rotation steps, each row followed by its count of steps:
The counts run from 0 to 760.
[ 0.49 -1.12  1.83 -2.08  0.42  2.51 -1.27 -0.42  2.83  1.20  1.59 -0.44
  1.12  0.40 -1.98 -1.20 -0.70 -0.27 -0.32  0.48  0.15 -0.74  0.35 -0.73
 -0.98 -3.46  4.05  0.91  0.31  2.06  0.70  0.67 -0.12  0.52  1.56 -1.45
  0.07  0.61 -1.44  1.11  2.87 -0.77  0.49  0.50  0.34  0.50 -2.26  0.90
 -0.55  0.49 -1.12 -1.68  1.14 -1.00  1.85] | 13
[ 2.96 -0.92 -2.63  0.52  4.04 -1.16 -2.69  0.66  0.17  1.73  0.66 -0.89
  2.17  0.47 -0.76 -0.91  0.93  0.71  0.09  2.46  2.55  0.09  1.20  0.34
 -0.34 -0.72  0.81  1.05 -2.63  0.55 -0.35  0.24 -1.90 -1.03  1.80 -1.68
  1.32 -0.06 -3.06  0.41  1.09  1.60 -0.27 -0.25  0.19  0.58  0.27 -0.45
  0.75  0.15 -0.60  0.88  0.11 -1.95 -0.24] | 527
[ 1.26 -1.11  0.68  1.55  1.58  0.24 -4.30 -0.48  1.74  0.77 -0.31  0.00
  0.35  0.96 -1.06  0.28  2.28  2.24  1.18  2.42  0.38  1.62 -1.21 -2.20
 -0.55 -1.26  2.12  0.48  0.80  1.95  0.67  1.24 -1.04  0.33  1.63  0.58
 -1.27 -1.87 -1.61 -0.15  2.63 -1.30  1.35 -1.46  0.36  2.07 -0.41  0.83
 -0.87 -0.06 -0.31 -1.40 -1.50 -1.49  1.17] | 625
[ 1.77  0.37 -0.26 -0.31  0.55 -0.53 -1.08 -2.72 -0.71  1.92 -1.57 -1.56
  1.57  1.90 -1.54  0.78  2.02 -1.10 -0.10 -1.30  1.78 -2.86  1.55 -1.26
  1.42  0.36  1.84 -1.79 -0.28  0.72 -0.74 -0.17  0.14  2.14  0.09  0.54
 -0.29  0.17  0.53 -1.34  2.26  3.07 -0.59  0.16 -3.35 -0.16  2.24  1.51
 -0.84  0.49  0.17 -1.82  0.77 -1.54  2.04] | 175
[ 3.10 -2.70 -2.78  1.45  0.99  0.62 -0.59  0.65  2.52 -0.36  0.31 -2.57
  0.66 -0.24 -1.68 -0.98  1.16  2.03  0.28  2.45 -0.02  2.48  0.38 -1.37
 -0.79 -2.90 -0.99  0.38 -0.29 -0.98 -1.39  0.21 -1.05 -0.46  0.87 -0.27
  0.66 -0.33 -0.70 -0.14 -0.05 -0.48  0.68 -1.27  0.53 -0.48 -0.58 -0.45
  0.16  0.97 -0.80 -2.56 -1.94 -0.76  2.56] | 516
[ 1.14 -1.54  0.73  1.11 -0.20 -1.64 -2.70  0.55 -1.54  1.14  1.17 -3.42
  2.58  0.18 -2.08 -3.32  0.18  1.80  2.61  1.54  0.98  1.17 -0.40 -0.30
 -0.64 -1.17  2.32  1.51 -1.40 -0.94 -1.16 -0.17 -2.60 -0.89  0.22 -0.85
  0.88 -1.74 -1.25 -1.30  1.00 -0.55  0.11  1.30 -0.54  1.69 -0.66 -1.02
 -1.34  0.41 -1.50 -1.80 -2.12  0.58 -1.57] | 735
[ 0.56  1.37  0.10  1.21  1.23  2.29 -2.40  1.02  0.67  0.94  1.00 -0.96
  2.70  3.74 -0.78 -0.76 -0.94 -0.97  2.11  1.33  1.66 -0.34 -0.13  1.48
  2.54 -1.79  2.09  1.56  0.10  1.52 -0.75  1.76  0.55 -1.42 -2.64 -0.18
 -1.22  0.57 -1.53  0.04 -1.05  0.11  2.49 -0.58 -0.56 -0.56  0.61 -0.47
  0.44 -0.01 -1.89  0.47  0.53  0.39 -1.73] | 236
[ 2.76  0.38 -0.30  0.70  0.80 -1.36 -1.39  1.66  0.46  1.05  0.83 -3.36
  1.92  0.17 -1.27 -1.06  1.21  0.13  3.25  0.78  1.14 -0.57 -0.35  0.72
  1.84 -2.25  1.22 -0.34 -3.79 -0.13 -0.77 -0.17 -1.82 -0.43  0.24 -0.93
  0.25 -2.12  0.19  2.45  0.97  1.35 -0.02  0.06 -0.45 -0.82  0.07 -0.61
 -0.58  0.63  0.10  0.74 -2.74 -1.20  1.29] | 529
[ 2.61 -0.56 -0.86  2.39  1.50  1.66 -2.37  0.61  2.49  0.21  0.28 -1.83
 -0.62  0.89 -2.28  0.89  3.71  0.63 -0.15  1.31  1.50  0.32  0.88 -2.13
  0.12 -0.04  1.09  0.98  0.19  1.42 -0.78 -2.58  1.23 -0.30  0.59 -0.42
  0.03  1.38 -0.08  0.11 -0.75  0.32  0.09 -3.22  0.55  1.35 -3.00 -1.34
  0.24  0.69  0.12 -0.96  1.39 -1.49 -0.05] | 608
[ 1.98  0.36 -2.13 -0.23  3.34  2.68 -1.76  2.25 -1.01  2.13 -0.84  0.90
  2.32  0.03 -0.89  0.32 -1.33 -1.30 -0.68  2.36  0.12 -0.39  0.84 -0.28
  0.22 -3.17  0.66  1.04  0.68  2.98  0.67  0.89  0.95 -0.72 -2.19 -0.44
 -0.46 -1.28 -3.13  0.57 -0.73  2.87 -0.90 -2.09 -1.12  0.00  0.57 -0.19
  0.47  0.13 -0.72 -1.03 -0.88  0.46 -1.86] | 245
[ 0.60 -0.70  1.32 -1.36 -0.51  3.89 -1.07  1.60  0.30  1.61  0.96  0.43
  4.93  0.61  0.19  0.31 -0.43 -1.16  1.99  0.59 -1.39  0.09  0.87  0.32
  1.01 -0.44  2.00  0.82  0.46  1.40  0.50  1.54  0.28 -0.26 -0.25 -0.48
 -0.33 -0.51 -2.20  1.96 -0.41  0.38  0.43 -3.20 -0.35  2.16 -0.12  0.12
 -1.40 -0.32 -1.64  0.39 -1.26  1.80 -0.40] | 238
[ 0.71 -1.06  1.34  0.80 -1.32 -0.24 -2.13  0.09  1.49 -0.37  0.57 -3.30
  1.26 -2.61 -0.12  1.16  2.08 -0.28  0.00  1.23  1.52  3.19  0.11 -0.29
 -2.00 -1.05  1.33 -0.94  0.52 -0.33 -1.48 -0.13  1.22  0.64  0.79  0.33
  1.76  1.43 -0.71 -2.43  1.10  0.90  2.88 -0.52 -0.33  0.82  0.31  0.39
 -1.08 -0.31 -2.44 -2.95 -1.29 -1.15  0.93] | 287
[-0.35  0.03  0.90  0.55 -1.91  1.08 -1.14  0.02  1.55  0.87  0.11 -0.40
  1.64  1.67 -0.45 -1.53  0.88 -1.32  2.74 -0.05  3.15 -1.75  1.15  0.85
  2.29  0.36  4.26  0.49  0.06  1.55 -0.16  2.47 -0.54  1.60  0.60  1.16
 -1.28  2.02  0.39  1.16 -0.98  0.08  1.85 -1.75  0.24  0.14 -0.51 -0.79
 -0.71  2.10 -1.80 -1.50  0.55  0.18  1.75] | 10
[ 2.38 -1.58  0.04  0.70  1.50  0.62 -1.78  1.35  1.04  1.05 -0.94  0.44
  1.85 -0.58 -2.36  0.49  0.41  0.35  1.69  3.03 -0.06  1.33 -1.18 -0.73
  0.38 -0.74  1.46 -0.96  0.76  2.67  1.94  0.85 -0.34  0.10  0.61 -0.39
 -0.80 -1.08 -0.61  0.54  1.74 -1.77  0.76 -3.05 -0.69  1.91 -3.21 -0.79
 -0.73 -1.02 -0.21 -0.82 -2.24 -1.12  1.76] | 423
[ 2.21  0.07 -0.60  2.23  1.48 -0.58 -4.15  0.14  1.66  0.57 -0.47 -0.58
 -0.40  3.15 -2.23 -1.61  1.34  2.54  1.78  1.13  0.70  0.86 -0.78 -1.22
  0.22 -2.33  2.37  2.31  0.13  2.87  0.45  1.48 -0.98  0.87 -0.06  0.70
 -1.70 -2.10 -1.06 -0.79  2.27 -0.16  1.49 -0.47 -0.29  0.49 -0.24  0.44
  0.25  0.30  0.09 -0.07 -0.47 -0.96 -0.39] | 626
[ 0.13 -1.49  2.23 -0.18 -1.26  0.86  0.97  0.98  0.60  1.37  0.98 -1.83
  2.99 -2.93 -1.30  0.35  2.18 -2.03  0.46 -0.46 -1.46  1.06  1.20 -1.68
 -1.00 -1.89  1.00  0.74 -1.25  1.14 -0.67 -0.07  2.01  2.24  0.82 -0.83
  0.97  1.61 -0.02  0.47  0.51  3.57  0.42 -2.34  0.19  1.41 -0.24  1.08
 -0.51  1.50 -1.74 -0.23 -1.11  0.75  0.65] | 484
[ 0.21  1.35  0.51 -1.40  1.36  3.65 -4.64  0.22 -0.26  0.19 -0.19  0.23
  1.12  0.55  0.72  0.50 -0.43 -0.42  1.45  1.00  1.52  0.60 -0.29 -1.19
 -0.16 -3.16  1.63 -0.28  1.53  0.65 -0.15 -0.02  0.82 -0.96 -0.35 -1.75
 -1.08 -0.30 -1.68  1.36  0.53  0.38  0.26 -0.46 -1.25  0.60  2.52  2.45
 -1.22 -0.31 -2.65 -2.32 -0.08 -0.51  0.43] | 243
[ 0.93 -2.12  1.56  1.00 -0.49  1.20 -2.56 -1.39 -0.52  1.80  1.02 -1.87
  2.06  1.30 -2.92 -0.67  1.33  0.26 -0.21 -0.46 -2.43  1.26  0.07 -1.39
 -0.94 -0.47  2.30  1.85  1.14  0.85 -0.57 -3.65  1.58  0.74 -0.07 -1.97
 -0.80  1.38  1.44 -0.77 -0.19  2.12 -1.29  0.18 -1.24  0.69 -1.03  2.26
 -1.30 -0.43 -1.31 -1.97  0.34  0.28  0.73] | 589
[ 0.93 -2.21 -0.47  0.67 -0.62  0.41 -1.42 -1.00  1.46  1.43  2.23 -2.91
  3.41  0.56  0.07 -2.10 -1.46 -0.98  1.55  1.61 -0.27  0.58  0.80  1.12
  0.57 -2.07  1.36  0.43 -0.74 -1.60 -0.19  0.72 -2.04 -0.79  1.03 -1.60
 -0.04 -0.52 -0.37 -0.51  2.18 -1.45  2.28  2.27 -1.25 -0.95 -0.33 -0.11
 -0.85  0.48 -3.01 -0.93 -0.06 -1.25  2.31] | 114
[ 1.49  2.15 -1.19 -0.15 -1.30 -0.67 -0.21 -1.52 -1.02  1.44 -1.04 -1.10
  1.68  0.40 -1.67  0.35  1.74 -1.74  1.66 -0.69  1.90 -2.20  0.62 -0.02
  1.12  1.27  1.03 -2.58  1.06  0.99 -0.27 -2.49  1.24  1.51 -0.29  0.45
  0.44  1.50  1.89 -1.24  1.09  2.26  0.08 -1.66 -2.62  0.66 -0.88  0.60
 -0.91  1.65 -1.31 -2.67  1.70 -2.68  0.75] | 377
[-2.13  0.98  1.19 -0.12 -0.65  0.35 -1.86  2.11 -0.35  0.22  0.25  0.67
  2.88  1.51  0.65 -1.48  0.29  0.18  2.36  2.02  1.61  1.00 -1.49  0.24
 -0.09 -1.76  3.39  1.18  1.14  2.21  0.59  2.21  0.53  1.21  0.44  0.34
  0.04  0.00 -2.32 -0.27 -0.13  1.77  1.33 -0.76  1.29  1.06 -0.04  0.37
  0.26  2.64 -1.88 -1.56 -0.75 -0.22 -2.67] | 655
[ 1.28  0.63 -0.02 -2.24  2.34  1.57 -0.81  0.10 -0.22  0.18  0.44  1.78
  2.21  2.60 -2.76 -1.86 -2.40  0.95  0.71  1.54  2.12 -0.10 -0.43 -0.96
 -1.67 -1.36  2.29  0.55  2.17  1.98  0.13  1.42 -0.45  0.31  0.21 -1.33
  0.33 -0.51 -2.65  0.14 -0.66  0.45  0.54 -2.26 -0.90  0.81 -0.80  0.37
  0.69 -1.07 -2.13 -1.68  1.10  0.91 -0.98] | 442
[ 1.33 -0.34  0.46  1.03 -0.21  1.28  0.43  0.83  1.99  1.14 -0.40 -3.00
  3.17  0.40 -1.18  1.37  3.05 -1.66  0.41  0.51 -1.74 -1.02 -0.35  0.36
  2.24 -0.91  1.30 -0.13  0.63  1.74 -0.53 -1.59  2.08  0.91 -0.77 -0.49
  0.49  0.68  1.37 -0.47  0.58  2.29 -0.33 -1.89  0.63 -0.77 -2.61 -0.61
 -0.80  1.07  0.18 -0.70 -0.65 -1.47  1.06] | 584
[ 0.37  0.83 -1.64  3.08  0.56 -1.18 -1.87 -1.33  0.78  0.33 -1.72 -2.73
  0.23  3.08 -1.20  0.33  3.41  1.00  0.70  1.61  1.60 -0.65 -0.62 -0.54
  1.03  0.48  1.50  0.08  0.59  1.45 -1.14 -0.35  0.60  1.70 -0.64  1.30
  0.08  0.62 -0.07 -3.32  1.21  2.56  1.06 -0.68  0.27 -1.04 -1.51 -0.30
  1.17  1.76  0.46 -2.08  1.00 -2.42 -1.43] | 180
[ 1.19 -0.76 -0.24  0.13  3.02  2.80 -3.30  0.93  2.19  1.71  1.09 -0.32
  1.60  0.88  0.02 -0.53  0.02  0.90  0.38  1.92 -0.06  0.47  0.01 -1.17
  0.10 -2.57  2.50  2.08  0.00  2.79 -0.18  0.81 -0.75 -1.64  0.05 -0.50
 -0.01 -1.64 -3.10  0.26  1.91 -0.08  0.77 -0.86  0.58  1.61 -0.54 -0.37
  0.46 -0.68 -0.85 -0.65 -0.75  0.07 -1.43] | 435
[ 1.49 -1.73  0.65  0.53 -0.69  1.53 -0.87 -2.17  0.84  2.71 -0.89 -0.35
  2.97  1.73 -0.96  0.86  1.26 -0.80 -0.35  0.86 -0.37  0.06 -0.27  1.98
 -0.26  1.14  0.63  0.59  3.44  0.53 -0.87 -1.15  1.63  0.79  0.69  0.40
  0.89  0.77 -1.55 -4.04  0.03  1.50  0.32  0.59 -0.19  0.17 -1.98 -0.57
 -1.41  0.74 -2.74 -2.66  1.48 -0.98 -0.51] | 587
[ 2.95 -0.56  0.49  1.54 -0.87  1.15 -1.76 -1.56  0.14  3.88  0.26 -0.74
 -0.83 -0.20 -3.14 -0.88  2.27 -0.42  1.10 -1.18  0.45 -0.61  2.19 -1.39
  0.12 -1.13  1.48  1.11  0.30  1.70  0.22 -1.05 -0.49  0.38  0.41  1.20
 -0.74 -0.69 -0.04 -0.71  0.94  1.12 -0.26 -1.45 -1.63  2.52 -0.97 -0.86
 -1.32  1.87 -1.85 -1.18  1.74 -1.63  0.86] | 606
[-0.32 -0.93  0.13  0.62 -0.47  0.13  0.22  0.24 -2.36  3.39 -1.00  0.38
  4.66  0.30 -0.33  0.17  0.93 -0.82  1.22  0.95 -2.15 -2.88  0.17  1.85
  1.56  0.41  1.12 -0.07  0.89  1.29  1.00 -1.19  0.14  1.94  0.74 -0.10
  0.03  0.16  0.20 -1.21  0.40  3.59 -2.12 -0.29 -0.79  0.70 -0.91  1.41
 -0.54  2.18 -1.03 -0.46  0.11 -1.40 -1.55] | 575
[-0.43 -1.00 -0.10  2.09 -1.83 -0.87 -0.23  1.72 -1.01  0.89  0.05 -1.37
  2.88 -1.27 -2.38  0.05  1.00 -1.19  1.91 -0.39  2.53  0.57  1.32 -0.24
  1.51  0.43  1.06 -0.12 -1.14 -1.19 -0.66  1.13 -0.57  1.54 -0.64 -0.38
 -0.21  2.10  0.26 -1.24 -1.76  2.20  2.16 -0.06 -2.51 -0.15  1.01  1.45
 -0.94  1.06 -2.37 -1.74 -1.89  1.14  0.99] | 292
[ 2.14 -1.28  0.30  1.07  1.12 -1.47  0.52  0.65  1.25  2.24  0.59 -2.59
  2.45 -2.36 -0.78  1.15  0.74 -2.43  0.83  0.96  1.45 -1.17  2.02 -0.51
  1.51 -1.39 -0.33 -0.09 -1.95 -0.49 -0.43  2.17 -0.54  1.12 -0.10  0.70
  2.26 -0.81 -1.75 -2.47  2.46  1.21  2.48 -0.59 -1.01  1.66  0.36 -0.19
  0.28  0.76 -1.37 -1.36 -0.54 -1.09 -1.29] | 84
[-1.05 -1.39  2.80 -2.17  0.40  1.21 -0.65  0.32  2.72  1.19  0.93  0.89
  2.02  0.28 -0.74 -0.25  0.82 -0.29  1.15  0.58  1.38 -1.84  0.37  0.00
 -0.89 -0.37  4.13  0.77  2.09  2.45  1.19  0.98 -0.23  1.45  2.62 -0.87
  0.96  0.36 -2.34  0.81  1.03 -0.63  0.85 -1.13  0.57  1.53 -1.93  0.63
 -0.42  0.28 -2.61 -1.38  0.87 -1.10  0.35] | 12
[ 0.23 -2.55 -1.17  1.26  0.62  0.93  0.37  1.37  3.23  0.36  1.43 -1.82
  2.10 -0.47  0.20  0.88  2.42 -0.77  0.79  1.21  2.66 -1.00  2.32 -0.26
  1.39 -0.56 -0.70  1.25 -1.26 -1.21 -0.89  1.46 -1.66  1.30  2.57 -1.62
  2.08  1.14 -2.18  0.55 -0.06  0.16  2.11 -0.70  1.10  0.10 -0.03  0.29
 -0.04  1.66 -2.14 -0.78 -0.10 -1.67  1.83] | 310
[ 1.55  1.01  1.14 -2.30 -0.22  2.06 -0.67  0.08  0.83  1.01  1.79 -2.02
  2.10 -1.50 -0.43 -1.90 -1.13 -1.68 -0.06  1.00 -1.13  1.48  0.80 -1.29
 -1.47 -3.99  1.29 -0.37  0.66  2.31 -0.31  0.41  1.82  0.52 -0.93 -0.37
  0.85 -0.81 -0.67  0.15  3.14  1.06  0.40 -1.50 -0.65  0.99  0.02 -0.18
 -0.01  0.85 -0.66 -3.11 -0.38 -0.05 -0.15] | 460
[ 0.53 -2.27  0.46  0.88  0.04  1.65  0.28  0.90  1.31  2.52  0.16 -0.37
  1.95  1.05 -3.57  0.53 -0.25 -0.74  3.38  0.34  0.64 -2.35  1.43 -1.07
  0.82 -1.02  1.36  0.85  0.96  0.47  1.10 -0.47 -2.16  0.04  0.40 -0.56
 -0.56 -0.59 -0.43 -0.83 -0.10 -2.87  1.17 -0.98 -1.85  2.23 -2.11  1.28
 -1.89 -0.26 -2.79 -1.26  0.68 -0.02  0.06] | 414
[-0.42  0.22  1.95 -0.51 -1.17  1.38 -2.32 -0.17 -0.86  1.47  0.08  0.86
  2.35  1.89 -1.68 -0.90 -2.17 -1.19  2.90  0.59  0.22 -0.39 -0.77  0.29
  1.37 -1.64  3.30 -0.29  2.00  1.54  1.38 -0.01 -0.22 -0.04 -0.25 -0.93
 -2.65 -0.12  0.66 -0.15  0.82 -1.41  1.85  0.05 -2.92 -0.35 -0.12  3.15
 -0.82 -0.50 -3.16 -1.36 -0.12 -0.15  1.28] | 22
[-0.81  0.95 -0.11 -0.38  0.27  1.40 -0.41 -1.26 -0.54  0.52 -0.66 -1.67
  2.42  2.32  0.54  0.73  2.05 -1.59 -0.16  0.04  1.63 -3.52  0.78  0.49
  1.28 -1.00  1.74 -0.52  1.13 -0.09 -2.48 -0.13  0.25  1.57 -1.11 -0.35
  1.16 -0.77 -1.41 -1.53 -0.90  2.96 -1.68  0.47 -0.93 -1.85  0.99  0.85
 -0.02  1.87 -1.44 -2.61  0.35 -0.66 -0.49] | 365
[ 2.26  1.14 -1.50 -0.93  2.39  1.12 -1.60 -0.05 -0.11  1.01  0.82 -1.47
  3.59  3.16 -1.32 -0.92  0.93 -0.91 -0.19  0.98  0.73 -1.06 -0.26  2.23
  0.55 -1.19  1.68  1.27 -1.16  0.53 -1.80 -1.47  0.38 -1.51  0.93 -2.48
  1.61 -0.35 -1.49  1.53 -1.22  2.99 -0.70  0.42  0.76 -1.39 -1.17 -0.96
  1.05  0.92 -1.46 -0.15  0.53 -1.07 -0.62] | 136
[-0.17 -0.25  1.10 -0.72  1.13  2.94 -1.59  1.89  0.37  1.98  0.94 -0.15
  4.54  2.19  0.24  0.46 -0.67 -1.56  2.92  1.10  0.52 -0.99  0.54  1.33
  2.01 -0.37  1.56  1.47 -0.47  1.11  0.59  1.23  0.77 -1.13 -1.07 -0.96
 -1.11  0.45 -2.84  0.57 -1.41  0.48  1.52 -1.88 -1.10  1.10  0.03 -0.10
 -0.34 -0.91 -2.29  0.40 -0.37  1.08 -1.80] | 237
[ 0.10 -0.58  0.38  0.07  0.40 -0.81  0.14 -0.73 -1.21  2.38 -1.18  0.26
  4.83  1.96 -1.91  0.07  1.76  0.32 -0.10  0.33 -1.29 -2.39  0.26 -0.88
  0.37  0.86  1.30  0.76  0.66  2.05  0.73 -0.80  0.75  2.63  0.81 -0.97
  0.80 -0.08 -0.35 -2.14  1.26  4.42 -2.20  0.12 -0.90  0.88 -0.53  2.45
 -0.20  1.07  0.86  0.21 -0.12 -0.96 -2.03] | 374
